In the rows, zero is written as 128.
Each path is a new rotation, seen through one point. The rows after it are directions, each followed by how far the rotation turns it, in deg/step (0 if it stays put).
Each turn is a multiple of 5 degrees from 10 to 175, or 0.
path 1
[127 132 127 129 124 126 138 127 122 127 133 135 123 139 127 131 126 137
 136 118 141 134]
[124 138 120 138 124 130 126 136 127 119 127 126 116 136 129 130 134 133
 130 119 135 130]
[122 141 119 136 122 127 133 132 122 120 131 127 137 136 123 120 133 133
 135 128 133 129]
[124 133 125 129 125 135 132 125 118 124 140 132 125 129 124 124 138 140
 132 121 134 138]
[125 143 128 134 127 134 119 133 128 122 133 128 118 124 126 119 139 132
 133 125 135 130]
[124 143 124 130 129 135 128 130 121 130 131 137 132 129 124 116 129 129
 139 136 135 128]
[124 131 130 124 123 137 122 125 121 128 134 143 120 133 126 126 132 130
 135 128 139 135]
[129 145 132 129 124 127 118 133 131 128 124 137 120 137 130 124 132 128
 132 125 141 129]
[124 141 118 130 126 133 129 130 124 134 124 137 132 144 129 125 126 130
 131 131 138 131]
[125 129 122 125 116 135 123 126 125 125 130 130 127 142 127 129 135 130
 126 121 141 137]
[130 144 127 131 123 131 129 133 135 128 130 122 131 136 131 123 134 133
 126 119 142 132]
[121 136 115 133 130 144 134 129 127 131 131 124 132 136 128 121 131 130
 130 127 138 131]
[124 128 127 127 118 141 126 128 126 120 136 124 128 129 122 120 133 126
 135 123 143 132]
[127 140 135 133 128 135 134 132 132 129 136 128 124 128 131 121 127 132
 139 122 143 127]
[120 131 120 136 133 138 131 130 125 126 128 133 118 135 125 125 126 126
 141 129 140 126]
[126 132 128 130 115 127 128 131 122 117 129 134 124 135 121 125 124 127
 140 124 141 129]
[125 140 131 136 124 125 135 132 125 127 132 135 122 137 134 131 129 139
 135 120 136 130]
[121 137 114 136 130 127 126 131 124 121 125 130 120 139 124 127 137 132
 132 126 134 131]
[128 140 121 129 115 128 128 130 118 120 132 129 133 132 121 121 132 135
 130 124 133 134]
[122 140 129 133 126 136 129 129 125 129 139 132 126 130 132 123 142 140
 130 124 132 135]
[124 140 120 129 134 136 119 129 127 126 129 129 123 129 121 116 140 129
 133 130 137 132]
[128 141 128 125 119 139 125 130 120 130 132 137 131 127 124 117 125 128
 133 131 138 131]
[122 133 135 128 125 138 123 126 129 133 133 141 122 136 135 126 136 131
 135 128 140 131]
[129 140 124 126 131 129 121 129 131 130 122 133 122 140 124 123 129 124
 135 126 145 130]
[126 138 121 129 115 137 130 132 123 131 125 135 130 141 130 128 120 129
 128 126 140 131]
[122 130 127 131 120 132 127 127 132 126 132 129 129 144 134 130 138 132
 129 122 142 133]
[130 140 119 129 130 130 132 132 132 126 128 119 128 137 124 122 132 132
 129 119 143 133]
[121 135 119 135 120 145 134 133 124 125 134 124 129 130 128 123 127 131
 130 124 136 130]
[121 129 132 132 124 135 130 128 130 120 139 125 129 131 126 120 139 130
 139 124 142 130]
Directions:
[128 132 128 127 128 126 124 127 125 129 128 133 128 127 127 127 132 130
 127 131 124 130]	25
[125 129 130 132 128 127 129 129 131 129 129 129 132 130 133 128 131 128
 130 131 127 125]	125
[128 127 132 127 129 128 127 128 128 129 127 133 124 128 128 128 124 125
 133 130 130 126]	45
[128 124 133 125 123 127 129 125 127 127 132 130 130 128 129 129 130 130
 129 127 129 130]	115
path 2
[126 121 119 122 137 132 123 124 119 123 135 129 135 121 118 127 136 125
 126 121 130 136]
[117 124 125 130 127 142 122 128 119 117 125 125 135 122 124 122 134 124
 127 123 129 135]
[120 128 124 123 139 130 118 123 121 120 131 130 141 123 124 129 134 127
 135 127 127 137]
[114 121 121 123 128 138 121 127 119 124 135 130 133 125 123 124 138 127
 126 121 125 128]
[113 127 132 127 128 134 120 128 124 118 129 129 144 124 126 123 131 129
 132 128 121 136]
[120 121 123 119 133 128 122 128 120 126 139 135 139 123 121 123 134 132
 130 125 122 130]
[114 121 130 128 124 137 131 132 123 122 130 128 139 122 120 118 134 130
 124 123 121 132]
[126 122 128 124 133 125 125 128 124 120 133 132 145 119 120 121 128 130
 132 127 124 139]
[123 118 121 126 132 134 131 132 118 124 131 131 134 120 115 119 136 129
 123 122 126 131]
[123 123 130 131 129 135 128 126 125 115 126 125 142 119 120 123 131 125
 127 124 127 142]
[129 121 117 124 137 131 121 127 117 122 132 131 136 119 119 123 133 127
 130 125 130 135]
[115 126 124 130 132 141 127 127 120 120 126 125 134 122 121 125 138 124
 125 122 128 134]
[122 126 125 124 132 133 115 122 122 118 134 128 141 122 126 128 131 125
 133 125 128 139]
[115 124 119 123 133 138 120 130 116 125 131 132 133 124 123 122 138 127
 130 125 126 127]
[112 126 132 126 128 135 124 125 127 119 132 127 142 125 125 127 134 127
 129 124 122 136]
[122 121 123 120 129 130 118 129 119 124 137 136 140 122 125 120 130 131
 132 126 123 130]
[112 123 129 127 130 134 133 133 123 124 129 131 139 122 119 120 137 130
 126 125 120 131]
[125 119 130 124 128 127 124 126 126 120 137 130 145 120 121 122 128 129
 128 123 123 139]
[124 119 121 127 132 133 128 134 117 123 127 133 136 119 119 115 132 130
 127 126 125 131]
[121 123 129 129 133 132 133 126 126 119 128 125 141 120 117 126 135 125
 126 123 125 141]
[130 118 119 126 130 134 119 127 118 119 132 130 136 119 122 121 130 125
 128 123 130 137]
[117 127 123 129 137 138 128 129 118 120 122 127 135 122 120 124 138 125
 129 126 128 135]
[121 124 125 124 132 134 119 120 123 119 137 127 139 122 123 131 134 124
 129 121 128 138]
[117 125 120 126 130 138 117 131 115 121 128 131 135 123 126 119 134 127
 132 125 127 129]
[111 129 130 124 135 132 125 125 124 122 132 129 141 125 122 129 138 128
 131 126 122 135]
[120 119 124 122 124 133 117 127 121 123 139 133 138 123 125 121 131 129
 128 122 123 130]
[113 126 129 127 131 133 128 134 121 122 125 132 141 122 122 118 133 132
 132 128 121 131]
[122 119 128 122 131 127 128 125 126 124 140 131 142 121 118 126 133 129
 126 122 122 136]
[124 117 124 128 125 135 127 134 118 120 128 131 137 119 121 113 130 129
 126 125 125 132]
Directions:
[127 129 131 127 129 127 130 124 125 125 131 129 125 126 129 125 127 125
 126 133 129 128]	0
[122 130 129 126 127 129 124 127 128 129 130 129 128 131 132 129 129 129
 130 129 126 125]	35
[128 131 126 126 135 125 129 130 125 130 125 131 128 128 127 127 129 130
 131 131 128 127]	135
path 3
[127 134 132 111 132 126 126 133 125 133 124 139 131 118 136 123 119 131
 132 132 129 128]
[133 129 130 124 137 133 127 129 120 136 129 135 129 116 134 121 114 127
 137 121 126 133]
[136 125 129 122 132 119 126 134 124 133 118 138 123 117 136 131 115 130
 129 122 127 132]
[135 127 138 119 129 124 132 129 116 129 119 128 126 121 140 121 122 129
 132 122 136 133]
[142 123 133 119 120 131 127 128 117 134 126 137 124 123 133 125 124 128
 129 123 124 139]
[135 124 134 109 123 127 126 129 124 131 122 137 127 121 140 127 124 127
 127 137 128 130]
[135 129 136 116 132 136 126 123 121 135 127 137 128 120 131 115 121 126
 136 131 125 129]
[135 124 128 120 130 131 123 137 129 136 124 140 125 116 133 125 116 131
 132 129 121 128]
[131 124 138 117 136 124 128 132 125 130 120 129 131 116 137 124 115 127
 136 123 129 126]
[136 129 136 122 126 125 128 134 119 134 124 136 126 122 128 121 119 134
 134 113 126 136]
[133 124 131 115 122 125 128 135 120 132 124 133 130 119 142 132 120 129
 127 124 131 137]
[136 130 136 114 129 125 128 118 115 133 126 136 129 123 134 125 123 124
 131 127 130 136]
[137 130 125 118 126 133 127 130 121 135 126 144 120 121 137 122 123 132
 129 132 127 134]
[137 120 132 120 135 132 127 126 123 132 122 132 126 116 142 125 118 123
 132 133 126 126]
[139 126 137 120 132 126 125 129 125 133 117 137 121 121 128 117 120 131
 135 124 122 127]
[134 121 136 118 123 131 128 142 125 131 122 130 129 118 138 122 120 134
 132 123 127 130]
[134 123 141 113 125 125 125 127 121 134 125 133 135 120 131 129 119 124
 133 120 123 134]
[130 135 132 111 125 124 127 134 121 134 126 142 129 122 133 124 122 134
 130 126 130 135]
[131 128 127 118 132 133 128 127 118 135 131 135 132 116 142 127 116 125
 132 127 130 136]
[138 128 129 120 136 122 125 123 121 134 120 141 121 119 133 127 116 127
 131 127 127 131]
[137 126 131 123 131 130 131 134 120 130 119 133 120 119 142 118 122 133
 131 127 133 130]
[142 116 137 122 125 131 127 128 121 132 122 130 125 120 135 125 121 124
 132 123 122 133]
[136 126 139 110 121 124 126 133 125 131 118 137 126 123 132 123 125 132
 129 130 126 129]
[131 127 137 112 125 137 128 131 120 134 131 134 134 120 136 119 123 128
 135 128 127 132]
[133 127 130 115 130 127 122 129 126 138 128 143 129 118 129 130 115 127
 131 127 120 132]
[128 133 131 116 137 124 128 133 123 132 121 136 129 117 138 122 116 131
 134 127 133 127]
[138 126 131 127 133 129 129 129 118 134 126 134 125 118 134 123 115 129
 135 116 127 135]
[139 124 132 119 125 119 127 134 122 131 117 135 122 121 138 132 120 130
 125 123 129 134]
[136 127 139 115 125 129 131 125 115 130 123 130 128 124 139 120 126 128
 131 126 133 135]
Directions:
[129 124 127 127 128 125 126 127 130 128 127 127 129 126 129 135 126 124
 126 129 125 128]	130
[125 128 127 126 127 128 130 133 130 126 126 127 128 127 134 129 129 130
 126 131 132 126]	145
[126 132 125 129 130 124 129 128 125 129 129 129 129 128 130 131 126 128
 127 124 131 132]	45
[126 128 129 132 128 128 132 127 127 133 126 130 132 129 129 130 131 130
 125 128 126 124]	0
path 4
[130 135 126 129 127 122 127 121 122 124 119 116 131 135 127 143 133 120
 126 138 126 135]
[126 127 135 136 130 129 126 125 123 131 118 118 133 133 130 145 132 121
 127 140 122 128]
[124 130 126 129 126 125 123 125 123 129 123 115 131 129 124 145 138 120
 130 139 129 135]
[122 123 131 134 131 125 118 127 128 135 120 120 133 134 129 145 133 122
 129 140 130 126]
[123 129 122 128 127 119 119 123 128 129 120 119 132 134 125 142 135 119
 127 138 135 135]
[127 126 130 134 133 121 121 123 128 129 115 121 134 141 132 142 129 121
 124 138 130 126]
[129 132 124 130 127 121 125 121 124 123 118 119 132 136 127 141 133 117
 123 138 127 137]
[129 129 135 135 131 127 127 124 122 129 118 117 133 137 131 145 130 122
 127 139 123 127]
[125 130 127 131 125 127 125 124 123 128 121 117 131 129 124 144 137 118
 128 140 125 137]
[123 125 132 134 131 126 120 127 125 135 121 116 132 133 129 146 134 124
 131 139 129 125]
[122 127 123 130 126 122 118 125 129 130 121 120 133 131 124 142 136 118
 126 139 133 135]
[126 126 129 133 133 119 119 124 128 131 117 119 132 140 131 142 130 123
 127 137 133 124]
[127 130 124 131 127 120 123 121 127 124 116 122 134 136 128 141 132 116
 122 138 128 136]
[130 131 132 133 132 124 127 122 122 128 117 117 132 140 131 144 129 123
 127 138 125 127]
[126 130 128 132 126 128 126 124 123 127 119 119 133 130 126 144 134 117
 126 140 123 137]
[125 129 132 132 131 126 123 126 122 133 122 114 131 133 128 147 134 125
 132 139 128 126]
[121 125 125 132 126 125 119 126 128 131 121 121 132 129 125 143 137 118
 127 141 130 135]
[124 128 128 130 132 119 118 125 127 132 119 117 132 138 129 144 132 125
 130 137 135 125]
[125 127 124 132 127 121 121 123 130 127 115 124 134 136 128 140 132 116
 121 138 130 135]
[130 132 130 131 131 119 125 121 122 127 117 116 132 141 131 143 130 123
 126 136 128 127]
[127 128 129 135 127 127 127 123 125 126 117 121 133 132 128 143 133 116
 122 141 122 135]
[127 132 131 130 130 125 125 124 120 130 122 112 130 134 128 146 134 124
 131 138 126 128]
[121 124 129 135 127 128 121 127 128 132 120 121 134 128 126 145 136 118
 127 141 127 133]
[123 130 126 129 130 120 119 125 125 132 122 115 131 136 127 145 134 125
 131 137 135 128]
[123 124 126 135 129 122 119 124 132 129 116 124 134 135 129 141 131 117
 122 139 131 132]
[129 133 126 129 131 118 123 121 124 126 118 116 131 141 129 142 130 122
 126 136 131 130]
[128 127 130 136 128 127 126 123 126 127 115 123 134 136 130 142 130 116
 121 139 123 132]
[129 133 129 129 129 124 126 123 119 127 121 113 130 135 127 145 134 123
 130 138 126 131]
[123 124 132 136 128 130 123 126 126 132 120 120 133 129 127 145 135 118
 127 141 123 131]
Directions:
[128 131 123 125 125 126 128 127 127 125 129 127 127 126 125 127 130 126
 128 128 129 134]	175
[128 126 129 124 126 127 129 128 127 128 124 125 128 127 123 128 129 125
 125 130 129 123]	0
